[[122 142 124 120 125 127 114 136 131 133 128]
 [118 117 129 121 121 118 138 127 129 123 133]
 [141 126 128 115 124 130 102 131 127 116 132]
 [123 135 121 125 136 130 134 131 136 109 120]
 [126 140 125 114 137 134 122 126 124 126 125]
 [132 114 130 131 134 125 129 131 130 123 124]
 [142 139 132 126 118 136 125 130 134 120 134]]
->
[[123 135 121 125 136 130 134 131 136 109 120]
 [122 142 124 120 125 127 114 136 131 133 128]
 [126 140 125 114 137 134 122 126 124 126 125]
 [141 126 128 115 124 130 102 131 127 116 132]
 [118 117 129 121 121 118 138 127 129 123 133]
 [132 114 130 131 134 125 129 131 130 123 124]
 [142 139 132 126 118 136 125 130 134 120 134]]

[[119 106 126 117 135 144 146 117 123 131]
 [122 140 121 131 119 108 122 120 155 133]
 [111 115 115 131 137 140 111 144 117 108]
 [103 137 120 135 138 142 113 122 112 124]]
->
[[111 115 115 131 137 140 111 144 117 108]
 [103 137 120 135 138 142 113 122 112 124]
 [122 140 121 131 119 108 122 120 155 133]
 [119 106 126 117 135 144 146 117 123 131]]

[[125 114 133 143 116 142 127 127 117 116 121 133 129]
 [122 122 114 122 119 136 105 125 146 119 107 106 118]
 [124 142 120 120 141 123 126 121 129 142 132 118 145]]
->
[[122 122 114 122 119 136 105 125 146 119 107 106 118]
 [124 142 120 120 141 123 126 121 129 142 132 118 145]
 [125 114 133 143 116 142 127 127 117 116 121 133 129]]

[[143 142 149 125 115 126 115 114 144 116 137 114 141 145 145]
 [124 118 114 142 133 121 143 126 120 126 139 141 124 118 115]
 [141 146 141 122 131 119 116 119 142 111 124 123 145 146 138]
 [136 123 113 147 132 108 136 127 126 124 135 142 122 122 115]
 [123 129 125 107 142 115 109 146 125 147 110 138 129 125 127]]
->
[[136 123 113 147 132 108 136 127 126 124 135 142 122 122 115]
 [124 118 114 142 133 121 143 126 120 126 139 141 124 118 115]
 [123 129 125 107 142 115 109 146 125 147 110 138 129 125 127]
 [141 146 141 122 131 119 116 119 142 111 124 123 145 146 138]
 [143 142 149 125 115 126 115 114 144 116 137 114 141 145 145]]

[[125 150 132 134]
 [121 134 136 139]
 [149 139 127 133]]
->
[[149 139 127 133]
 [125 150 132 134]
 [121 134 136 139]]

[[130 136 139 139 137]
 [134 131 126 120 115]
 [113 115 121 128 136]
 [129 136 143 147 149]
 [141 145 146 144 139]
 [121 126 132 139 144]]
->
[[113 115 121 128 136]
 [134 131 126 120 115]
 [121 126 132 139 144]
 [130 136 139 139 137]
 [129 136 143 147 149]
 [141 145 146 144 139]]
---
[[133 122 131 135 124 136 144]
 [121 134 127 131 128 134 125]
 [109 142 126 119 125 149 114]
 [131 122 123 119 137 141 144]
 [129 121 124 109 131 150 137]
 [136 116 115 116 137 155 143]
 [141 116 123 131 125 143 139]
 [100 144 127 106 129 157 114]]
->
[[121 134 127 131 128 134 125]
 [131 122 123 119 137 141 144]
 [136 116 115 116 137 155 143]
 [100 144 127 106 129 157 114]]

[[143 149 122 117 125 110 142 107 144 151]
 [113 115 144 123 140 125 142 120 137 118]
 [122 150 106 124 145 113 127 124 131 148]
 [106 136 126 106 129 149 105 107 145 137]
 [115 135 110 119 108 146 131 150 107 131]]
->
[[113 115 144 123 140 125 142 120 137 118]
 [106 136 126 106 129 149 105 107 145 137]]

[[107 113 121 115 139 124 132]
 [110 141 112 120 123 119 118]
 [134 147 115 112 120 120 143]
 [133 112 136 118 138 141 142]
 [113 109 131 134 138 139 117]
 [120 132 128 117 129 102 140]
 [133 145 130 138 118 105 119]
 [126 110 143 134 138 114 134]
 [111 121 133 139 130 106 114]]
->
[[110 141 112 120 123 119 118]
 [133 112 136 118 138 141 142]
 [120 132 128 117 129 102 140]
 [126 110 143 134 138 114 134]]

[[147 117 150 124 129 137 114 114]
 [112 153 113 152 110 105 136 138]
 [137 110 139 113 147 147 128 116]
 [116 131 130 132 142 145 141 122]]
->
[[112 153 113 152 110 105 136 138]
 [116 131 130 132 142 145 141 122]]

[[155 107 121 128 145 137]
 [120 117 127 131 123 123]
 [142 117 138 138 135 121]
 [135 129 137 134 132 128]
 [111 122 144 152 128 107]
 [150 105 123 123 138 128]]
->
[[120 117 127 131 123 123]
 [135 129 137 134 132 128]
 [150 105 123 123 138 128]]

[[107 120 132 148]
 [141 137 153 132]
 [146 138 151 126]
 [105 118 124 146]
 [113 118 103 126]
 [128 132 156 144]
 [106 116 109 136]
 [109 120 129 146]
 [149 138 138 115]
 [142 133 116 108]
 [143 137 150 128]]
->
[[141 137 153 132]
 [105 118 124 146]
 [128 132 156 144]
 [109 120 129 146]
 [142 133 116 108]]

[[119 123 152 117 146]
 [134 117 125 126 127]
 [116 133 152 122 141]
 [135 122 129 128 126]
 [121 133 135 140 116]
 [120 133 143 138 121]
 [116 122 153 112 154]
 [140 117 124 129 122]]
->
[[134 117 125 126 127]
 [135 122 129 128 126]
 [120 133 143 138 121]
 [140 117 124 129 122]]

[[130 140 135 124 124 131 120 120 118 109]
 [140 147 132 138 121 127 118 130 133 117]
 [134 148 137 122 100 142 119 124 127 110]
 [141 128 130 127 133 128 123 126 124 134]
 [129 138 132 127 142 119 122 118 114 105]
 [133 146 133 137 133 121 118 125 125 107]
 [139 154 132 149 129 119 115 133 136 110]
 [130 138 131 126 141 117 124 119 114 105]]
->
[[140 147 132 138 121 127 118 130 133 117]
 [141 128 130 127 133 128 123 126 124 134]
 [133 146 133 137 133 121 118 125 125 107]
 [130 138 131 126 141 117 124 119 114 105]]
---
[[122 147 121]
 [125 144 122]
 [128 136 118]
 [132 128 144]
 [158 121 129]
 [124 143 123]
 [130 130 138]
 [148 125 129]]
->
[[121 122 147]
 [122 125 144]
 [118 128 136]
 [144 132 128]
 [129 158 121]
 [123 124 143]
 [138 130 130]
 [129 148 125]]

[[121 132 139 138 117 128 109 116 126 128 134 128 141 146 114]
 [151 121 123 139 135 120 116 128 106 134 123 129 133 125 128]]
->
[[114 121 132 139 138 117 128 109 116 126 128 134 128 141 146]
 [128 151 121 123 139 135 120 116 128 106 134 123 129 133 125]]

[[132 116 113 106 133 153 118 132 155]
 [146 129 131 118 136 127 155 109 148]
 [112 119 139 138 130 147 128 123 130]
 [127  98 119 128 147 119 119 102 104]
 [152 122 131 144 157  99 150 110 124]
 [129 116 117 114 124 125 127 115 155]
 [155 128 150 152 137 106 126 152 157]
 [131 153 125 110 129 147 124 125 107]]
->
[[155 132 116 113 106 133 153 118 132]
 [148 146 129 131 118 136 127 155 109]
 [130 112 119 139 138 130 147 128 123]
 [104 127  98 119 128 147 119 119 102]
 [124 152 122 131 144 157  99 150 110]
 [155 129 116 117 114 124 125 127 115]
 [157 155 128 150 152 137 106 126 152]
 [107 131 153 125 110 129 147 124 125]]

[[156 152]
 [151 147]
 [101 136]
 [143 129]
 [102 127]
 [143 123]
 [103 113]
 [147 118]
 [120 141]
 [152 143]]
->
[[152 156]
 [147 151]
 [136 101]
 [129 143]
 [127 102]
 [123 143]
 [113 103]
 [118 147]
 [141 120]
 [143 152]]

[[134 134 148 115 119 129 108 137 133 116 132 148]
 [144 131 115 113 119 108 119 127 135 102 135 133]
 [135 132 147 114 119 131 108 136 136 118 132 150]]
->
[[148 134 134 148 115 119 129 108 137 133 116 132]
 [133 144 131 115 113 119 108 119 127 135 102 135]
 [150 135 132 147 114 119 131 108 136 136 118 132]]

[[121 143 128 141 128 128 124 133 127 139]
 [128 120 119 129 117 132 126 118 144 120]
 [139 124 126 120 130 137 144 121 127 123]
 [131 132 157 120 129 135 127 122 134 142]]
->
[[139 121 143 128 141 128 128 124 133 127]
 [120 128 120 119 129 117 132 126 118 144]
 [123 139 124 126 120 130 137 144 121 127]
 [142 131 132 157 120 129 135 127 122 134]]

[[128 119 129 135 130 129 130]
 [119 121 144 156 125 126 131]
 [120 142 149 143 140 141 146]
 [132 115 138 149 118 119 127]
 [147 141 129 111 134 135 140]
 [121 122 135 146 125 125 129]]
->
[[130 128 119 129 135 130 129]
 [131 119 121 144 156 125 126]
 [146 120 142 149 143 140 141]
 [127 132 115 138 149 118 119]
 [140 147 141 129 111 134 135]
 [129 121 122 135 146 125 125]]

[[111 133]
 [109 135]
 [151 109]
 [110 150]
 [115 128]
 [142 114]
 [104 148]
 [123 135]
 [106 147]]
->
[[133 111]
 [135 109]
 [109 151]
 [150 110]
 [128 115]
 [114 142]
 [148 104]
 [135 123]
 [147 106]]

[[115 139 130 116 141 104 123 123 130 114 136 125]
 [127 136 118 119 119 123 133 128 136 122 132 129]
 [126 125 144 135 145 121 116 123 117 126 126 127]
 [129 120 149 140 148 125 113 122 112 128 123 128]
 [134 130 132 130 126 127 123 125 126 123 126 131]
 [139 123 121 134 111 147 135 133 131 137 123 131]
 [149 137 123 129 102 137 128 125 133 118 123 138]]
->
[[125 115 139 130 116 141 104 123 123 130 114 136]
 [129 127 136 118 119 119 123 133 128 136 122 132]
 [127 126 125 144 135 145 121 116 123 117 126 126]
 [128 129 120 149 140 148 125 113 122 112 128 123]
 [131 134 130 132 130 126 127 123 125 126 123 126]
 [131 139 123 121 134 111 147 135 133 131 137 123]
 [138 149 137 123 129 102 137 128 125 133 118 123]]
